arr =
array([[ 12, -17, -17, -36,  13,   0,  -7],
       [  2, -25, -13,   2, -23, -14,  36],
       [  2, -29,   3, -24,   9, -19,   0],
       [ -2, -16,  -3, -22, -19,   9, -19],
       [ -6, -22,   5,   4,  -9, -14,  -4]])
arr[0,0] -> 12
arr[1,0] -> 2
arr[4,0] -> -6
arr[4,4] -> -9
arr[3,6] -> -19
arr[2,3] -> -24
arr[2] -> [2, -29, 3, -24, 9, -19, 0]
arr[1,2] -> -13
arr[4,3] -> 4
arr[0,1] -> -17
arr[2,0] -> 2
arr[3,0] -> -2
arr[4,5] -> -14
arr[1,1] -> -25
arr[1] -> [2, -25, -13, 2, -23, -14, 36]
arr[1,3] -> 2
arr[2,4] -> 9
arr[3,5] -> 9
arr[0] -> [12, -17, -17, -36, 13, 0, -7]
arr[:, 2] -> [-17, -13, 3, -3, 5]
arr[0,4] -> 13

W =
[[-35  38  38 -28  29 -28 -23  33   9 -28   9 -23 -19  24  33  -3]
 [-36  37  37 -28  28 -28 -24  33   8 -28   8 -23 -18  23  32  -3]
 [ 30 -31 -31  23 -24  23  19 -27  -6  23  -7  19  15 -19 -27   2]
 [ 40 -41 -41  31 -31  31  26 -36  -9  31  -9  26  21 -26 -36   3]
 [-33  34  33 -26  25 -25 -21  29   7 -25   8 -21 -16  20  29  -2]]
W[0, 0] -> -35
W[2, 6] -> 19
W[4, 1] -> 34
W[:, 10] -> [9, 8, -7, -9, 8]
W[0, 2] -> 38
W[4, 5] -> -25
W[1, 14] -> 32
W[:, 11] -> [-23, -23, 19, 26, -21]
W[2] -> [30, -31, -31, 23, -24, 23, 19, -27, -6, 23, -7, 19, 15, -19, -27, 2]
W[4, 11] -> -21
W[1] -> [-36, 37, 37, -28, 28, -28, -24, 33, 8, -28, 8, -23, -18, 23, 32, -3]
W[:, 3] -> [-28, -28, 23, 31, -26]
W[1, 1] -> 37
W[1, 3] -> -28
W[1, 13] -> 23
W[0, 7] -> 33
W[1, 5] -> -28
W[2, 10] -> -7
W[2, 1] -> -31
W[2, 2] -> -31
W[:, 2] -> [38, 37, -31, -41, 33]
W[3, 12] -> 21
W[0] -> [-35, 38, 38, -28, 29, -28, -23, 33, 9, -28, 9, -23, -19, 24, 33, -3]
W[4, 10] -> 8
W[0, 3] -> -28
W[:, 6] -> [-23, -24, 19, 26, -21]
W[1, 10] -> 8
W[4] -> [-33, 34, 33, -26, 25, -25, -21, 29, 7, -25, 8, -21, -16, 20, 29, -2]
W[3] -> [40, -41, -41, 31, -31, 31, 26, -36, -9, 31, -9, 26, 21, -26, -36, 3]
W[1, 8] -> 8
W[3, 9] -> 31
W[3, 11] -> 26
W[2, 7] -> -27

grid =
[[ -1  15 -12   5 -14  -7  17  19  17   5   3]
 [  5  -8  -5  -6  -2  -9  21  -2 -20  -2   0]
 [ 14 -14 -29  -1  12  11  -1   0  11 -13 -10]
 [-29  -5   7  21  12   2  -5 -18   1  22  -8]
 [-12   3   7  -1  10  -4  -8 -10   1  11 -10]
 [-24   9  16   2  18  -3 -15 -16   1  22 -19]
 [  9 -11  -9  -8  -3 -12  36   1 -32  -3   2]
 [  4   7  25  12 -19  24 -15  -5  -5 -16   2]
 [  5 -10   2  -9  -2  -8 -10   6   4  -2  34]
 [-23  -7   4  21   7   2  -3 -15   0  16  -5]
 [  6  -8  -5  -6  -1  -9  21  -2 -20  -2   0]
 [  1  16  12  -7   2  -1 -10  -2   0  -1 -13]
 [  9  -7 -20  -7  -5 -11  17  17   4  -1  14]]
Indices start at 0.
(0, 0) = -1
(10, 3) = -6
(9, 2) = 4
(0, 3) = 5
(1, 6) = 21
(3, 3) = 21
(3, 4) = 12
(2, 1) = -14
(1, 3) = -6
(6, 6) = 36
(3, 2) = 7
(3, 8) = 1
(4, 0) = -12
(7, 10) = 2
(3, 0) = -29
(12, 10) = 14
(7, 4) = -19
(0, 9) = 5
(2, 7) = 0
(3, 5) = 2
(0, 10) = 3
(6, 2) = -9
(7, 5) = 24
(10, 4) = -1
(7, 6) = -15
(0, 5) = -7
(1, 10) = 0
(4, 2) = 7
(1, 7) = -2
(5, 1) = 9
(10, 0) = 6
(7, 1) = 7
(2, 9) = -13

A =
[[ -1   1  14 -17 -20  -5   1 -23  -9]
 [  2  -1 -11   1 -10  -2 -14  13 -20]
 [  6 -14   4  -2  -3 -18   9  14  -5]
 [-13  -7 -20  -4 -15  10 -19  10   4]
 [-11 -15   1   2 -26  -4 -30  -5  19]
 [ -7 -14   5  10   6  -6   3   1  10]
 [ -2 -25  19   5 -11  17 -17  19   0]
 [-10   0  39  -3 -13   8  -9  -2  27]
 [ 15  -4 -13  14 -12  -2 -31 -16   4]]
A[0,0] => -1
A[2,2] => 4
A[6,4] => -11
A[7] => [-10, 0, 39, -3, -13, 8, -9, -2, 27]
A[1,2] => -11
A[3,6] => -19
A[7,4] => -13
A[4,3] => 2
A[6,6] => -17
A[4,1] => -15
A[5,3] => 10
A[1,8] => -20
A[6] => [-2, -25, 19, 5, -11, 17, -17, 19, 0]
A[5,4] => 6
A[3,8] => 4
A[8,7] => -16
A[0,1] => 1
A[2] => [6, -14, 4, -2, -3, -18, 9, 14, -5]
A[8,3] => 14
A[:, 4] => [-20, -10, -3, -15, -26, 6, -11, -13, -12]
A[2,6] => 9
A[8,5] => -2
A[8,0] => 15
A[:, 2] => [14, -11, 4, -20, 1, 5, 19, 39, -13]
A[3,3] => -4
A[8,1] => -4
A[1,5] => -2
A[:, 5] => [-5, -2, -18, 10, -4, -6, 17, 8, -2]
A[3,4] => -15
A[1,7] => 13
A[0] => [-1, 1, 14, -17, -20, -5, 1, -23, -9]
A[3,7] => 10
A[8,8] => 4
A[8,6] => -31
A[0,4] => -20
A[:, 3] => [-17, 1, -2, -4, 2, 10, 5, -3, 14]

B = ((-18, -19, -9, 29, -45, -6, -45), (-18, -19, -9, 29, -45, -6, -20))
Indices start at 0.
(0, 0)	-18
(0, 2)	-9
(1, 1)	-19
(1, 0)	-18
(1, 3)	29
(1, 4)	-45
(1, 5)	-6
(0, 3)	29
(1, 6)	-20
